In the data rows, 128 means zero.
Some points, one per row:
[104  89 112 119 120 133 127 123 150 114 133 136 120 129 158  87 129 135
 118 152 129 125 176 109 110 101]
[166 143 122 102 170 129 183  81 170 146  56 177 190  67 118 134 196 119
 153 160 194 137  74 162 111 183]
[147 178 122 149 124 174 153 136 136 160 180 128  89 127 123 166 166  83
 161 113 127 110 187  96 105  75]
[149 107 119  93 133 127  92 124 109  96  68 126 113 144 129 118 102 211
  97 129 110  66 112 125 112 145]
[177 147 128 101 176 128 189  33 165 171  86 206 110 141 141 131 203 179
 125 208 226 117 135 230  98 184]
[145  59 121 117 107 120  82 111 136 108  73 144 147  17 137  87  68 155
 101 177 107 114 131 130  98 205]
[ 72  62 152 134  92  91 123 212  72  75 127  66  83 124 126 123 115  74
 213 114  79  73 224  26 160 128]
[141 116  77 147 114 166  91 114 142 122  74 131 213 108 114 102  94 136
 133 136 102 165  71 124 117 146]
[151 247 142 128 147 139 151 151 132 137 105 107  88 120 131 210 138 124
 164  96 118 115 157  90 124 143]
[ 94 132 116 145 114  89  84 124  60  86 220  69 128 142  43  87 155 120
 115 224 117 109  14 153 109  80]
[166 149 204  63 109 133 110 133 106 130  95 115 139 154 136 137 119 184
 128 143 156 133 121 113 159 156]
[ 62 157 114 143  86  76  89 171 121  86 136  91 167 120 113 155 119  68
 166 115  99 155 142  61 139 100]
[117 129 142 133 128 144 175 165  85 116 145  91  84 138 149 175 161  75
 212 105 132  84 129  66 139 116]
[151 135 119 130 154 150 140 113 126 159  53 145 185  95 213 187 133 170
  98  50 170 156  47 166 109 150]
[152  99 168 113 141 127 140 117 149 117  75 148 250 145 136  68 138  87
 170 115 146 105 122  92 189 170]
[115 143  97 184 152 112 208 144 132 134 124 144 213 175 101 177 237  61
 225 121 177  90  84 131 141 143]
[209 176 134 152 105 134 201  34  96  99  93 197 156 119  21  71 171  99
 145 190 200 115  13 184 124 156]
[ 81 106 122 132 105 100 121 202 186 155 164  43 113 153 141 118 135 102
 205 100 112 118 147  38 155 168]
[116 117 132 108 120 119 111 132 110  92  81 112 120  88 132 121 131 143
 117 139 129  87 130 134 151 159]
[251 185 116 163 174 230 179  40 109 184 128 191 110  51  84 172 119  86
  62 127 173 117 144 194 110 136]
[113  52 126 118 115  91 103 106 143 121  89 120 177 118 177 145 130 106
 123  71 131 202  61 147 161 135]
[ 93  51  99 151  89  63 134 131 144 114 136 131  94 141 148 120 162 108
 147  88 142 199 134 119 105  84]
Then 10 other points, each followed by its number:
[168  90 194  86 127 111 163 100  74 113 130 204 152 145  79  59 195 153
 149 190 177 120  61 175 149 103] 0
[124 140 135 181 112 146 113 112 131 118 214 117 131 131 118 110 135  42
 132 103 119 189 115 124 131  20] 1
[135 125 104 153 143 153 124 121 114 161 147 108  75 118  98 152  67 145
  92 159 106 113 143 120  72 136] 2
[ 65 120 168 111 100  88  50 154 137  76 191  78 110 151 138  61 101 155
  65  97  72 188 115 150 153  71] 3
[ 74 166 122 121  86  56 128 107 150 105 161 116 157 183 102 125 143 158
 105 165 137 138  75 142 128 108] 4
[224 133 115 143 247 205 208  49 188 215 169 229 138 122 109 113 175 168
  85 193 255 167  60 255  76 180] 5
[134 121 107 176  76 139 122  86  63  81 123 153 169 141 103 116 121 135
 119 155  80 111 105 133 103  93] 6
[117  82 123 124 124 165 132 241 167 135 157 131 158 140 253 134 130  91
 179  57 124 158 136  64 162 108] 7
[ 83  39  98 142 137  78 122 126 156 104 107 142 178 173 229 135 138  92
 168  59 114 191  79 134 148 114] 8
[147 103 167  55 116 131 155 147  99 132 109 119 103 120 181 107  69 166
 119 142  89  88 162 116 148 166] 9
Which two of these numbered points are nearest to each point below, looking only along the 6 directions in which the first points spread most? Their numbers follow each, nearest first.
[169 110 120  96 112 148 119 131 109 139  73 126  83  66 119 140 105 125
 155 152 110  17 191  73 104 180] > 9 2
[193 155 160  93 132 156 105  44 102 130 104 195 131 154  61 129 131 216
  75 196 161 103 110 185 107 102] > 0 2
[109  56 109 110  47 124  38 127  17  65 103 119 122  77 167  91 100 145
  73 134  51 138  58 152 124  61] > 3 6
[ 99 183 117 215 156 136 180 162  93 143 181 112  86 149  81 195 147   0
 168  41 146 177 154 136 138  44] > 1 7
[150 125 151  95 102 158 130 113 108 145 133 112  95  98 152 165  95 168
  57 110 131 156 122 149 125 118] > 2 9
[117 139  31 244 163 156 121 139 153 176 170 114 119 149 116 165 183  89
 115  88 134 153 103 141  42 106] > 1 4
[135 126 204  57 129  68 144 115 163 130 113 147 164  58 112  67 137  76
 159 144 153  90 192  96 201 140] > 9 0
[141 172 121 164 159 154 141 132  85  97 116 146 185  69  65 145 128  97
 111 123  98  91 129 113 134 133] > 6 2
[132 136 132 126 137 125 118 140 123 117 143 141 122 125 108  75  58 119
  83 167  86 123 110 137 110 120] > 6 2
[ 97 102 115 123 138 151 120 157 154 128 158  91 144 183 217 137 107 108
 165  68  89 139 134  70 144 100] > 7 8
[ 87 161 122 156 178  82 169 130 211 165 230 129  91 185  66  82 133  76
 149 186 165 136 165 144 132 126] > 4 1
[172 147 118 168 134 180 156 123 138 185 208 144  48 203 131 142  30 129
  91  81  80 137 232  67 127  74] > 2 1
[ 89  60   0 215 200 145 116 131  62 118 171 144  57  87 168 163  88 103
 118 187  62  88 140 154   0 129] > 2 3
[131 131 121 167 125 123 111 144 137 140  83 136 120 155 197 221 149 141
 115  19 142 161 169 115 131 151] > 7 8
[215 140 123 124 202 177 186  41 191 212 146 220 105 115  94 117 119 139
  69 213 206 158 125 195  91 182] > 5 0
[138 104 139  96 155 166 118 172 135 129 126  29  69 126 134 126  69 150
 146 112  55  47 172  67 142 139] > 9 2
[ 99  71 179  87 134  95 150 159  56  98 147 134 163  73 110  51 142 112
 111 160 120 152  63 180 194 115] > 4 6
[132 166 132 152 171 132 225 130 148 136 193 132 127 131  43 121 189  93
 156 173 170  48 118 124 122 145] > 0 4
[102 124 155 122  88  67 125 121  63  60 158 120 128 166 145  96 127 124
 150 125 114 148 138 109 168  75] > 4 6
[146  86 140  82 146 139 160  97 164 140 150 160 142 121 182  71 132 147
  92 184 140 115 126 165 114 140] > 0 4
[123 125 230  39  69  76  87 104  57  21 127 113 185 130 141  18 110 118
  97 143  95 117 116 122 230  73] > 6 4
[ 72 135 126 113  47  81   7 169 144 106  87  84 132  65 124 124  10 109
 103 129  19 104 157  54 144 133] > 3 9
[194 112 142 137 205 164 230  77 205 213 121 219 121 108 117 124 127 148
  93 170 218 143 152 186  92 138] > 5 0
[133 199 207 102 138 111 150  73 144 122 159 150 193 144 109  85 127 115
 102 149 156 149 112 149 179 110] > 6 4
[ 70 147 110 151  44  34  53 104 149  82 144 130 163 118  98  56  99 162
 100 181 118 193 128 106 123 133] > 3 4
[156 188 255  11  69  89 104 144  96 107 125 108 143 183 133  98 128 178
 138 137 138 101 120 126 230 140] > 9 6
[144 141 241  24 139  66 125 135 109  94  86 136 235 158 131  34 106 174
 104 127 139 134 132 114 227 164] > 9 0
